In each game, the first row plays the second. By how much does the first row win? 20 means about a draw, 40 a big win and 0 a big loss. Wins can go round in a circle. Each row has two weighted sums of its numbers, A and B, taken from their middle values. A row wins by its A times the other's B, less its B times the other's A.
[ 45 -11  33  45  21   0  -6 -23  24  51 -14 -10  16 -42   1 -28]
[-32 -37  33  -7 -19  25 -33  19 -15 -14  43  76  22   6  65 -22] -> 20
[-22  21 -17  -5  14  18  -4 -19 -11   7   5  27  17  15  31  32]
[  0  -3 -28   6 -24 -67   4  11 -49 -48 -14 -13  18  -7   6 -65] -> 19
[ -5 -10 -31   3 -32 -64   2  14 -56 -46  -6  -5  16  -3  13 -63]
[-27 -13  26 -13   0   5  -3  17 -35   1  38  30 -16 -15  58  11] -> 21
[ 59   2  10  41   3  37 -40 -46  65  46 -20  -9  28 -13 -13  -8]
[ 64 -13 -12 -18 -60  -1 -17 -15  30  11 -16 -54 -37 -12 -24  11] -> 17
[-19  21 -32 -15   6  19  15  -2  11  -1 -17  31  43  58  -6  29]
[-12  28  12  14  51 -11  25   3 -10  18  -7 -19 -19 -20   8  23] -> 9
[-11  43 -20 -34  44  -7  58  31 -10   5 -44  21 -15  37  -7  20]
[ -9   9  33   6  44  -5   9   3  -3   5 -14  -2 -18 -32  14   1] -> 19
[ -9  22  23  25  53 -10  14   1  -5  20 -19 -16  -9 -14   0   1]
[ 47  -8  25  37  16  -1  -1 -27  23  49  -8 -11  14 -52  12 -19] -> 23
[-20  44 -14 -26  23   4  47  32 -21 -11 -11  28 -30  49   6  42]
[-28 -43   6 -31 -34  72 -64 -31   3 -26   8 103  50  23  55  -1] -> 9
[-13   9  19   5  33  -7  13   8 -16  19   0  -1  -9 -12  22   5]
[-13   4  25   5  33  -7   9   6 -15  11   4   4 -12 -19  26   5] -> 20
[ -5  21 -18  16  25 -47  22   5 -28  -4 -26 -24   8  -9  -3 -30]
[ 19  42 -38  49  46 -14  15 -46  16  30 -21  22  39   4  19 -13] -> 21
[-16 -10  30  -1  21   1  -2  10 -20  12  10  16 -10 -12  35  -6]
[-36  12 -31 -43 -56 -50   0  19 -24 -52  34 -34 -36  22 -23  17] -> 19
[-28  33 -24 -22   0 -14  28  11   8 -25 -24  24 -26  55   3  22]
[-17  32   2 -48   0  16  48  63  -6  -8 -16  28 -22  54 -12  44] -> 30
[ 29 -19  37 -51 -13  63  26  35  43  35 -34 -46 -68  -9 -77  62]
[ 70 -26  38  65 -21  13 -23 -41  31  58  15  -6  18 -45  12 -16] -> 28
[-15   0  27  -6  29  -3   7   7 -18   9   7  13 -16 -27  33  -2]
[-13 -13  27  -8  24  -4   1  12 -21  18   1  17  -6 -23  37 -13] -> 20
[-24  -2  15 -54 -27 -10  23  40  -8  -7   1  -4 -60  18   7  31]
[ 78 -10 -39  59 -46 -68  -3 -36  -8  -1 -26 -39  49 -42 -16 -82] -> 20
[ 74 -16  10  12 -50  54  -8 -21  42  48 -14  22  19   7 -15  19]
[-27 -21  26 -16   3   5  -7  16 -34   2  38  32 -15 -13  57   7] -> 19
[ -36  -28 -111  -98 -127   23  -37   13  -18 -105  -13   47   39  125  -38  -15]
[-23  -4  24  -6  15   1   2  14 -27   6  24  16 -19 -13  43  14] -> 24
[ 16 -48 -33  -7 -35  19 -30 -12   4 -19   6 -44   3 -17 -58 -32]
[-14  -5 -43 -64 -39 -19  35  76 -64 -61  -1 -13 -21  53 -43 -19] -> 26
[ 31 -52  29 -45 -49  31   0  38  19   0 -37 -28 -36  -5 -70 -11]
[-23  -8  19 -14   9  -1   3  15 -32   9  33  24 -14 -12  53  12] -> 22
[ 80  -5  17  44  -5  55 -48 -58  81  45 -15 -24   5 -29 -19   8]
[-16  -3  29   5  26  -4   2   8 -14   9   3   8 -12 -18  27  -1] -> 19
[-20 -23  34 -47 -13  16  11  50 -37   0  20  32 -35  12  33  18]
[-43   1 -47 -22 -48 -62   7  27 -29 -78  72 -16  42  24 -27 -17] -> 19
[ 30 -18  51 -36   2  23  29  41  10  22 -32   3 -36 -15 -19   4]
[ 79   2  22  62   1  -4  21 -19  61  61 -18 -34  30 -26 -38 -10] -> 21
[ -9  18  20 -61  23   7  63  63 -21  11 -27  -6 -56  11 -16  45]
[-31  32 -24 -15  -5 -41  46  43  -8 -42  33 -25   3  37 -26  31] -> 16
[  5   0 -22  19 -10 -65   5   7 -42 -47 -28 -26  19 -12 -12 -70]
[ 39 -50  29 -44 -31  81  -9   9  55  54 -12 -42 -52 -33 -63  52] -> 17
[-17  14  18   6  38  -4  12   1 -15  12   1  -1 -14 -17  22  14]
[-15 -10  31   4  24  -1   0  13 -18   9   8  16 -12  -9  31  -7] -> 19
[-10   1  25   1  40  -9  11   4 -11  19  -9   1  -7 -20  19  -7]
[ -8 -20 -34  -8 -39 -61   0  16 -65 -45   6   7  21  -2  26 -61] -> 26
[ 16   4  31 -44   1  41  37  43  20  27 -32 -39 -66   8 -61  64]
[-16  42 -15  22  59 -15  23 -16  -5  10 -21  12   4   6  17   0] -> 21
[-12  13  38 -46  17  12  48  61 -15   3 -24  -4 -55  16 -16  38]
[ 66  -8 -20   8 -72 -24  16  26   2 -15 -32  -6  24  29 -47 -45] -> 8
[-12   2 -41   2   5 -35   8  10 -42 -49  -5 -28  15   9 -26 -49]
[ -2   5   6  10  23 -37  10   1 -22 -23 -22 -13   0 -26   3 -33] -> 22
[-24  14  -6 -63 -20 -17  36  43 -15   3   3  -8 -50  24  14  41]
[-13 -11  28  -2  22  -6   0  10 -21  19   0  14   4  -9  29 -18] -> 21
[ 57  21  -6 -11  31  26  23 -14  54  34 -82   0  -7  17 -50  -7]
[ 54 -26 -17  68 -52 -33 -55 -64   3  18  56 -22  61 -51  -4 -55] -> 22
[ 36 -13  27  29  27  49 -14 -39  74  59 -30 -70 -26 -54 -70  37]
[-10  17  25  11  50  -4  14   0  -5   8  -8 -11 -22 -26  11  16] -> 14
[-14  28 -53 -15 -48 -47  12  31  -6 -46 -26   6  20  63 -19 -29]
[-11   7  28   6  40  -5   8   5 -10  11  -5  -1 -15 -21  20   5] -> 26
[-12  16  12   2  46 -13  19   3 -12  21 -12  -6  -9 -24  17   2]
[-20  -3  31 -32   6  13  21  35 -26  -7  18  14 -47  -3  25  37] -> 19
[-24  16 -14   0   8  26 -11 -17 -12   2   7  33  18  25  30  32]
[-14  93 -92  47  55 -60  42 -36 -21 -23 -35   4  31  38   4  -6] -> 16
[ 15  27 -31 -20  -5 -70  56  43 -40 -53 -65 -49 -19  12 -58 -34]
[ 45 -60  39  16 -13  75 -45 -40  78  71 -10 -51 -21 -59 -60  18] -> 23
[ 29 -69  17  14 -32  47 -52 -20  44  11 -15 -41   5 -31 -73 -45]
[ -8  10  15   0  46 -13  19   4 -12  21 -11  -3 -11 -22  19  -4] -> 5
[-17  -5  -7   4 -21 -30   1  13 -47 -33  21   6  -4  -6  33 -17]
[-27  23 -86  35 -25 -26 -17   3 -22 -76  10  21  77  75 -29 -58] -> 25
[-25  19   3  17  10   3  -2   0 -10   0  19  36  15  18  34   9]
[-22   2 -14 -14   1  35 -23 -29  -7   3  -6  54  36  23  36  14] -> 19
[ 63 -50  53 -32 -54  48 -38 -10  64  17 -11 -28 -63 -31 -21  17]
[ 44  24 -65  70 -20 -43  -6 -57  -3  -3 -12  22  59  14  14 -56] -> 17
[-19  42 -29  18  55 -17  21 -25  -3   4 -23  36  21  11  29 -11]
[ -5 -14 -29  -6 -27 -55   1  15 -55 -38  -4   2  16 -10  19 -61] -> 26
[-31  50 -57  13  13 -52  25  -4 -12 -48  23  -7  28  29 -21   9]
[-23  40 -15 -38  21   9  51  40 -17 -14 -28  39 -27  62  -2  32] -> 19
[-17   2  19   2  31  -9  11   8 -19  20  -3   4  -6 -11  26  -2]
[-25 -32 -31 -48 -66   2   0  34 -10 -54   6  63  58  73   8 -20] -> 29
[-10  -3 -14  29 -28  46 -38 -15  37  17  25  44  46  36   8   7]
[-20  42 -47  -2  15  48 -21 -58  18  -6 -23  46  46  37  17  57] -> 9
[-15   2  13 -16  32 -12  14   7 -21  18   6   9  -9 -25  39   2]
[ 53 -32 -44  12 -55  -8 -23 -36  28   4 -25 -80   1 -44 -73 -29] -> 37
[-14  -4 -50 -23 -64 -35  13  28 -28 -80  -3  20  41  51  -8 -23]
[-25   8  -7  -1   4  29 -19 -20 -11  -1   4  40  20  19  32  28] -> 17
[ -5 -10 -27   3 -29 -60   6  12 -54 -43  -5  -3  15  -6  15 -57]
[-13   9  24  10  38  -6  12   4 -14  15  -5  -2 -14 -16  18   4] -> 21
[-12  13  22   6  47 -11  14   1  -9  12  -9  -4 -18 -27  18   7]
[ -6  42   6  22  70 -22  32  -3  -2  27 -24 -32 -12 -16  -3  19] -> 16
[-17   8  14  -6  29  -5   8   9 -22  14  10   8 -14 -14  36   8]
[ 34 -11  19  10  26  45 -11 -39  64  53 -17 -59 -34 -63 -50  40] -> 26
[ 22   4 -56  46  -6  21 -43 -82  56  19   4 -55  24 -24 -76   6]
[  34  -21   18  -54  -36   61    8   18   52   11  -15  -72  -71  -18 -113   64] -> 17
[-14 -11  32  -1  28   0  -2   9 -14   9   1  14 -10 -22  30 -14]
[ 29 -22  42  31  12   8 -12 -19  13  32  -2   2   2 -40  13 -23] -> 21
[-16  -8  38  -2  22   6  -2   7 -15  -2  13  12 -23 -26  32   5]
[-43  43 -84  40 -28 -42 -35 -29 -26 -48  72  22  76  41  15 -17] -> 23
[-21  74 -87  34  58 -38  34 -33 -16 -40 -27  10  29  40  -2 -19]
[ 44  -4   4  66  -8  13 -29 -35  44  44  -1  39  70  -1  11 -38] -> 21
[-22  64 -32  33  65 -13  25 -27   0  -8 -20  21   7  15  19  20]
[ 29  27 -11  40 -13  20   5   1  38  25  -4  29  39  40  -8  13] -> 22
[ 46 -11  16  23  22  56 -11 -47  82  71 -27 -79 -31 -60 -75  43]
[-13  -5 -49 -35 -69 -69  18  36 -61 -56   0 -11  -5  28   8 -37] -> 31
[-16  15  20  15  32 -10  11   4 -17  19   3  -4 -12  -1  19  10]
[-12  -3 -35   6   3 -32   2  14 -40 -52  -9 -25  19  12 -28 -51] -> 23
[ 24  -8  -8  23   6  52 -20 -49  58  42  -5 -23 -10 -21 -33  31]
[-12  25  17  17  47 -12  16   0 -12  21 -10 -14 -13 -14  11  15] -> 17
[-30 -33  -4 -17 -38  69 -64 -33  -2 -20  15  97  51  44  52   9]
[  8 -20  20   4   2  32 -12 -12  14  34  14 -18 -22 -26   0  27] -> 22
[-19 -16 -16 -11  -2 -23  -3  19 -44 -18  10   6  12   9  15 -38]
[-17   4  28  15  26   4   5   9 -17   3  12   3 -23 -11  26  20] -> 19
[ 46  26 -49  14 -32 -45  31   9 -16 -37 -47  -9  16  24 -41 -41]
[ 50 -15  45 -36  -3  40  13  20  32  33 -38 -24 -50 -13 -37  24] -> 31
[-22   7  11 -22 -10  -8  10  33 -32 -29  16  -7 -29  12 -14  16]
[ 69 -25  43  -8 -34  25  23  27  22  54 -20  -4 -18  -8 -27   4] -> 12
[ 28 -34  19  -6  -8  44   1   1  73  45 -11 -49 -13 -22 -72  26]
[-18  -3  21 -27   6  -8  15  27 -10   0  -3   1 -36  -1  11  12] -> 26
[-27  30 -10  25  41  -1   5 -21  -6 -18  -3  45   4  14  37   2]
[ 14 -32  36   8   5  46 -23 -19  38  29   6 -24 -33 -45 -16  28] -> 10
[-15 -13  47   4  27   8  -7   9  -9  -3   4  13 -22 -26  27  -3]
[-28 -20   5   4 -13 -25 -29  -6 -38 -29  51  13   6 -15  26 -23] -> 20
[ 24 -40  19  28 -30  77 -51 -34  72  47  12 -19  -4 -20 -41  27]
[-10  -4  37   8  34   0   2   6  -9   9  -1   7 -11 -17  19  -5] -> 21
[ 24  19  11  -7   9   2  40  25  -6  40 -13 -16 -25   6 -13  31]
[-19 -12  38   0  20   4  -2   9 -16   3  13  19 -17 -20  35   1] -> 16
[-22 -21  45 -12   0  -2  18  47   5 -18   5  14  -3  24  -5  -6]
[ -8 -21 -74  28 -60  16 -73 -81  19 -29  67  11  43   2 -13 -11] -> 23
[-33  -8 -29 -41 -43  44 -16  -2 -10 -26  31  79  39  62  43  41]
[-17  -6  16 -22  12 -17  32  43  -5   8  -5  10   7  15   0  -7] -> 18
[-12   4  24  -1  38  -3  11   5 -13  12   2   4 -13 -28  31   4]
[-37   9 -33  -1 -30 -50   9  20 -30 -55  60 -16  22  31 -17   2] -> 17
[ -7 -43 -12  -9 -58 -55 -20  17 -65 -65  11  20  21  -9  29 -81]
[-16  15  13  -1  35  -9  18   5 -19  13   6   1 -22 -22  32  18] -> 20
[-24  28 -86  16 -10 -29   0   7 -30 -52  11  13  62  57 -14 -44]
[-19  11  21   2  29  -2   9   6 -18   7  11   5 -22 -19  31  18] -> 21
[-15  22  26 -52  14  11  52  57 -22  -1 -12  -5 -62  13  -8  55]
[-14  -8   3  -7  15  23 -16 -16   0  10 -20  38  30   9  21  -8] -> 29
[-18  14  19  11  35  -5  13   3 -18  12   7  -5 -20 -12  26  21]
[ 31 -32  29  12  14  47 -20 -30  57  55 -17 -46 -20 -49 -46  12] -> 25
[-17  22 -80  22  14 -41   7  -8 -39 -69 -16 -12  37  39 -33 -66]
[ 15  40 -20  38  -7  -7  36  21  49   3   4   4  47  57 -35  23] -> 21
[ -6 -16   8  -5   4 -30   0   7 -32 -18  -6   7   1 -21  24 -45]
[-19 -23 -36   1 -25 -26 -15  19 -56 -63  16  -8  20  21 -12 -62] -> 22
[-28  42 -49  28  12 -36  -8 -23 -19 -25  38  -4  36   8   7   4]
[ 48 -16  19 -12 -14  22  -2  -2  40  30   0 -22  -9 -15 -12  17] -> 32
[ 47 -52  39  11  -6  77 -42 -43  86  65 -16 -60 -29 -67 -65  25]
[-27  72 -76  15  59 -31  38 -29 -20  10 -11  41  31  36  40  11] -> 19
[ 99 -28  56  -8 -19  67 -19 -17  73  51 -42 -50 -48 -30 -58  23]
[ -7   4  43 -56  16  15  49  67 -11  -2 -35   1 -58  15 -24  34] -> 19
[-17 -21  48 -13   5   0  15  43   4 -17   1  17  -7   7   1  -9]
[-16  -6   5 -51 -13  47   0  17  -4  -8 -20  53   4  37  11  30] -> 15
[ -4  16 -85 -35 -62 -36  10  11 -50 -69 -33  13  37  56 -15 -21]
[-17   8  12  -5  34 -10  17   9 -22  16   8   4 -15 -19  36  10] -> 19
[ 73  -5  24  26  14  29 -25 -47  53  59 -18 -44 -22 -52 -13  16]
[ -7 -14 -40   7   4 -42  -8  11 -36 -63 -27 -32  29  13 -49 -84] -> 27
[-17  15   5   0  31 -12  19   9 -25  20  10   0 -10 -11  32  13]
[-19 -29  51  -7  10   8 -12  10 -16   0  10  30  -9 -27  39 -15] -> 23
[ -7   4  20   0  47 -14  17   4  -9  25 -20  -1  -2 -28  15 -16]
[-18  -1  30   7  28  -2   1   7 -13   9   1   8 -12 -17  26  -3] -> 20
[-24   0 -17  15   5 -42 -22 -18 -34 -24  34 -11  18 -19   6 -27]
[-16  -8  29  -5  28  -5   4  12 -17  11   2  13  -9 -25  32  -8] -> 20
[ 32 -22  17 -10 -23   5 -30 -12  16 -19   6 -35 -15 -32 -44  -9]
[-14  35   6  14  50 -15  25   1 -16  22  -8 -15 -14  -7  14  20] -> 20
[-17   4  26 -19  11 -13  43  50  12 -17  -2  -1  -5  22 -14  13]
[-13   4  21   2  30  -5   9   8 -20  13   3   1 -13 -13  28   9] -> 17
[-16   0  19  -6  33  -8  11   9 -19  19   4  13  -9 -23  32  -5]
[-24 -25 -52 -75 -81 -43  15  66 -34 -77 -17 -32 -31  73 -61 -42] -> 23
[-19  -9  30  -2  16   7  -3  11 -22  -2  26  18 -25 -18  43  13]
[  0  48  17 -45  50  -3  75  54  -5  15 -52 -34 -62   9 -42  51] -> 29
[-38 -43   1  -5 -46 -21 -50  -4 -54 -42  84  32  18 -14  49 -32]
[-33 -24 -18   3 -28 -42 -42 -15 -49 -41  64   8  32 -23  21 -47] -> 16
